Read these off the array that follows.
1) Report the entry just right of -18.9.
2) Report the entry just right of 20.2.
3) Report the entry just right of -18.1.
4) Report the entry just right of 5.9.
[[  4.6  17.7  -4.7  -8.1 -24.0  14.5  -6.5  10.8 -17.3  -5.7 -19.0   5.0
    8.6  -0.7  21.1   8.4]
 [ -1.8  12.7   0.1 -18.0 -22.5  10.8  -9.1  18.9 -15.2  -2.0 -16.9   5.9
    8.5  -3.6  16.8  12.9]
 [-14.6  14.2   4.0  -9.2  -2.4   7.4  13.1   6.5  14.3   6.4   0.9   0.6
    1.0   6.8   7.4  -2.0]
 [ 13.1  16.9  -2.1  -3.1 -13.2  28.6   1.0  10.5  11.8   2.0  -4.5  -8.8
   -4.0   8.2  15.1  -2.5]
 [ 15.2   5.8  -5.0  -1.2 -21.0  15.4  -8.2   9.0 -13.5 -10.1 -16.5   0.8
    5.7  -0.8  22.3   2.7]
 [-19.5  12.3   3.3 -26.2 -20.3   0.8  -7.6  16.1  -7.7  -0.9 -11.6   8.5
    9.5  -4.4  15.4  14.7]
 [-13.8  -1.4   4.7 -15.0 -12.3   4.2   8.3  13.4   9.1  -5.7  -8.3   1.4
    4.8   0.9  22.0  -4.2]
 [ -2.6  -3.8   3.8  -0.8  -1.0   8.0  16.4   7.8  15.2  -2.3  -2.3  -3.0
    0.2   5.5  14.8 -12.3]
 [-18.9   7.8   8.8 -13.9   0.2  12.4  27.0  16.6  27.8   8.3   0.7  -3.7
   -1.1   9.5  12.0 -11.8]
 [ 18.5   1.3  -0.8  -7.3 -18.1  18.7  -9.8  19.7 -11.3  -4.2 -14.7  -1.1
    3.6  -2.6  15.9   5.8]
 [ -6.6   7.2   0.9  -7.5  -9.9  12.2   1.7   0.8  24.7  -4.3   3.4  -6.9
   -3.7   7.1  18.9  -5.9]
 [ 15.4   6.9  -4.1  -4.3 -20.8  17.4 -11.5  10.6  -9.6  -7.7 -13.7  -1.0
    3.6  -0.8  20.0   5.1]
 [  6.7  19.8  -5.0  -6.0 -21.5  15.3  -8.0   8.7 -16.2  -3.4 -16.1   3.9
    7.0   0.3  17.1   9.4]
 [-10.7   1.2   4.0 -21.5 -16.7  -1.2  -9.0  17.8 -11.1  -2.8 -11.9   7.9
    9.1  -6.6  13.4  13.0]
 [ -0.3  10.9  -0.9  -5.4 -15.9  22.4  10.3   7.7  20.2  -6.0  -6.7  -7.9
   -1.9   9.5  27.8 -11.9]]
1) 7.8
2) -6.0
3) 18.7
4) 8.5

[[11.511, -5.559, -10.444, -14.135], [15.103, -5.895, -8.971, -8.904], [13.732, -6.529, -6.767, -4.721], [15.302, -9.629, -8.387, -7.492]]
What is the entry just left of -9.629?
Answer: 15.302
The entry just left of -6.767 -> -6.529
What is the entry just left of -8.387?
Answer: -9.629
The entry just left of -8.971 -> -5.895
What is the entry just left of -10.444?
Answer: -5.559

[[ 28   0 -27 -38]
 [ 45   0 -44  41]
 [-20   0  19  55]
 [ 27   0 -26 -43]
 [ -9  -1   8  64]
 [-40   0  39 -57]
 [-43   0  42   5]
 [ 45   0 -43  28]]
Rows and columns are numbered from 1.
The entry in row 1 and column 1: 28
Find the bottom-right entry.
A: 28
The entry just left of the largest entry: 8
Find the entry directly below 41.
A: 55
The entry in row 3 and column 1 -> -20
Find the bottom-left entry.
A: 45
Find the entry in row 2 and column 1.
A: 45
Find the top-right entry.
A: -38
Find the entry at row 1, column 3.
A: -27
Find the entry at row 1, column 2.
A: 0
The entry just left of -1: -9
Find the entry just right of -44.
A: 41
The entry at row 3, column 2 is 0
The entry directly below -44 is 19
The smallest entry is -57
Find the maximum.
A: 64

B = array([-38,  56,  -9, -44, -33,  37])
The entry just left of -9 is 56
Give the last entry.
37
Give the entry just left of -33.
-44

Questions about the grid below. Counting starts at 1.
1) Which number is the top entry of the column that holds the largest entry?
2) Which number is the entry in row 1 and column 3?
3) Which number is the entry at row 3, column 1?
4) Which number is the bottom-right entry?
5) Which number is the entry just right of 9?
[[ 16  -5   9   0   4  -9]
 [ -4  18   4 -16  47  23]
 [-27 -11   8  14   2   3]
 [-10 -14   7  -6  -3  34]
 [-19  -5  -5  12   6  20]
 [ -1  27   4 -18  57  23]
 [-19   7   1   4  -3  30]
 [  0  32   3  -3   6  -1]]
1) 4
2) 9
3) -27
4) -1
5) 0
